Look-ups in named tables: a row name and a column name give one cell, copied from the table.

Table Kiza
|  | Gul | Monugu | Lasi | Ded | Vul | Seb | Lef | Rit | Zazopem | Gegepi |
|---|---|---|---|---|---|---|---|---|---|---|
| Ropidoz | 1.425 | -2.304 | 1.523 | 5.596 | 0.556 | 0.332 | 5.313 | 0.188 | 2.670 | 8.851 |
| Sedorim | 2.614 | -0.122 | -3.550 | -7.060 | 3.441 | 1.169 | -4.633 | 2.859 | 4.433 | -6.413 |
| Pov | -1.582 | 1.672 | 0.326 | 1.108 | 0.281 | -6.294 | 0.164 | 4.327 | 3.270 | 1.058 |
| Kazefaz | -3.570 | 3.941 | -4.791 | -1.733 | -0.542 | -1.172 | 1.250 | -0.511 | 2.636 | 2.094 |

Kazefaz, Gul => -3.570
Ropidoz, Lasi => 1.523
Ropidoz, Gegepi => 8.851
Sedorim, Rit => 2.859
Kazefaz, Ded => -1.733
Ropidoz, Vul => 0.556
Sedorim, Lef => -4.633
Sedorim, Zazopem => 4.433
Ropidoz, Seb => 0.332
Pov, Ded => 1.108
Ropidoz, Ded => 5.596
Sedorim, Ded => -7.060
Kazefaz, Vul => -0.542
Pov, Seb => -6.294
Kazefaz, Monugu => 3.941
Pov, Zazopem => 3.270
Row with the largest Gegepi: Ropidoz

Nitib.csv
,Nop,Bekib
Mel,90,101
Lezogi,82,139
Zov,43,96
Nipop,91,126
Rugavur,196,99

Mel, Nop => 90
Nipop, Nop => 91
Zov, Bekib => 96
Mel, Bekib => 101
Nipop, Bekib => 126
Lezogi, Bekib => 139
Zov, Nop => 43
Lezogi, Nop => 82
Rugavur, Nop => 196
Rugavur, Bekib => 99

Vosekop =
|  | Mek | Gimeda |
|---|---|---|
| Komu | 27 | 158 |
| Datu | 60 | 220 |
| Ved | 219 | 79 |
| Lar | 43 | 90 |
| Mapuges | 127 | 24 |
| Buraner | 58 | 187 |
| Kep | 23 | 62 |
| Mil | 12 | 65 |
| Vek | 240 | 92 |
| Gegi | 134 | 26 |
| Ged | 18 | 90 |

What is the Mek of Lar in Vosekop?
43
What is the Mek of Mapuges in Vosekop?
127
What is the Gimeda of Datu in Vosekop?
220
What is the Mek of Komu in Vosekop?
27
What is the Mek of Mil in Vosekop?
12
What is the Gimeda of Komu in Vosekop?
158
What is the Gimeda of Mil in Vosekop?
65
What is the Gimeda of Buraner in Vosekop?
187
What is the Mek of Kep in Vosekop?
23

Dotege.tsv
	Pako	Zoli	Gevag	Nar	Tis
Zetem	-0.2	-0.2	0.4	-0.1	0.0
Bab	0.2	0.4	-0.4	0.2	0.3
Nep	0.6	0.3	0.4	0.3	0.0
Gulaza	0.6	0.2	0.4	0.3	0.0
Kuzag	-0.1	0.4	-0.7	0.2	0.4
Sevezi	0.6	0.2	0.6	0.2	0.0
Pup	-0.1	0.4	-0.7	0.2	0.4
Fid	-0.1	0.4	-0.6	0.2	0.4
Robunof	-0.1	-0.2	0.4	-0.1	0.0
Kobige	0.6	0.2	0.5	0.3	0.0

Pako of Gulaza: 0.6
Gevag of Kuzag: -0.7
Zoli of Pup: 0.4
Zoli of Nep: 0.3
Nar of Fid: 0.2
Nar of Nep: 0.3
Pako of Kobige: 0.6
Zoli of Zetem: -0.2
Gevag of Gulaza: 0.4
Zoli of Sevezi: 0.2
Which row has the largest Gevag? Sevezi

Muku =
         Tanulir  Rudafa  Sed  Luz  Nizug  Tas  Tar  Dilu  Baferin
Veg           56      56   54   55     55   55   53    55       56
Nodi          54      57   53   56     55   53   52    54       56
Tenesu        52      57   53   59     52   51   55    58       54
Dav           99      71   57    9     89   88    5    10       97
Nimiv         99      68   58    8     90   90    7    10       96
Mevalun       53      54   55   57     53   53   57    57       53

Nizug of Dav = 89
Dilu of Tenesu = 58
Sed of Nodi = 53
Rudafa of Mevalun = 54
Tas of Nimiv = 90
Baferin of Nimiv = 96
Dilu of Nimiv = 10
Nizug of Mevalun = 53
Baferin of Nodi = 56
Rudafa of Nodi = 57
Nizug of Nimiv = 90
Baferin of Tenesu = 54
Luz of Mevalun = 57
Dilu of Dav = 10
Dilu of Veg = 55
Rudafa of Tenesu = 57
Tanulir of Tenesu = 52
Tanulir of Nodi = 54

Fel:
,Nonuzar,Podobab,Pife,Sazefaz,Suf,Getuf,Zazalu,Gatosu
Leseviv,66762,-27009,21346,-33458,7445,47357,81343,60352
Refi,97655,-10308,15404,-54060,-10034,55866,720,9254
Motabo,66845,-23818,58197,38461,87879,-1471,-9924,49649

Suf of Refi: -10034
Suf of Leseviv: 7445
Getuf of Leseviv: 47357
Pife of Motabo: 58197
Gatosu of Leseviv: 60352
Zazalu of Refi: 720
Getuf of Refi: 55866
Suf of Motabo: 87879
Sazefaz of Leseviv: -33458
Nonuzar of Refi: 97655

Table Lunon
	Topori	Tuno	Vebaz	Fulun	Tomin	Lumabir	Diz	Tizota	Pelusuf	Moselo
Laz	81	20	43	41	83	84	68	74	64	55
Gebu	84	85	84	5	85	85	85	5	5	5
Dap	38	72	73	20	28	45	78	78	13	40
Dekug	16	84	76	6	22	33	82	31	7	6
Kavi	76	62	70	68	52	36	12	24	74	21
Tatefa	81	11	18	33	84	84	42	38	79	49
Vib	71	41	57	32	78	81	71	65	48	34
Duzuri	36	49	25	52	48	43	39	6	25	6
Nom	33	80	76	32	30	30	64	19	16	6
Matin	76	72	78	69	38	28	12	31	68	17
Dele	79	12	12	20	85	84	38	13	78	37
Kepu	13	83	72	8	23	34	83	24	6	6
Vapa	84	25	63	63	83	84	8	65	84	63
Fur	33	79	70	12	38	41	76	33	14	10

What is the Lumabir of Kavi in Lunon?
36
What is the Tomin of Matin in Lunon?
38
What is the Tizota of Dap in Lunon?
78
What is the Lumabir of Tatefa in Lunon?
84
What is the Tuno of Dap in Lunon?
72
What is the Tizota of Duzuri in Lunon?
6
What is the Tizota of Vapa in Lunon?
65
What is the Fulun of Gebu in Lunon?
5
What is the Tizota of Laz in Lunon?
74

Kab =
columns: Dozuz, Suv, Firuz, Gula, Bak
Mes: [53, 69, 118, 19, 84]
Kemefan: [57, 72, 122, 24, 87]
Sabepi: [147, 158, 192, 125, 168]
Fuz: [122, 134, 173, 97, 146]

Sabepi, Suv => 158
Kemefan, Dozuz => 57
Mes, Gula => 19
Mes, Suv => 69
Kemefan, Suv => 72
Fuz, Bak => 146
Mes, Firuz => 118

Puza:
,Nopavi,Dal,Der
Badure,49,23,33
Lufom,34,42,48
Nek,76,23,24
Deroguz,64,29,43
Vunosa,67,28,46

Nopavi of Badure is 49
Dal of Nek is 23
Dal of Badure is 23
Der of Badure is 33
Der of Lufom is 48
Nopavi of Vunosa is 67
Der of Nek is 24
Der of Deroguz is 43
Dal of Vunosa is 28
Der of Vunosa is 46
Nopavi of Nek is 76
Dal of Lufom is 42
Nopavi of Deroguz is 64
Nopavi of Lufom is 34
Dal of Deroguz is 29

Table Vireb
	Sune	Pakofos
Sus	-0.2	0.1
Furu	1.0	-0.8
Tam	-0.5	0.4
Zarad	-0.7	0.5
Bip	-0.5	0.4

What is the Pakofos of Bip in Vireb? 0.4
What is the Sune of Furu in Vireb? 1.0
What is the Pakofos of Furu in Vireb? -0.8
What is the Sune of Zarad in Vireb? -0.7
What is the Pakofos of Sus in Vireb? 0.1
What is the Pakofos of Zarad in Vireb? 0.5
What is the Sune of Sus in Vireb? -0.2
What is the Sune of Tam in Vireb? -0.5
What is the Sune of Bip in Vireb? -0.5
What is the Pakofos of Tam in Vireb? 0.4

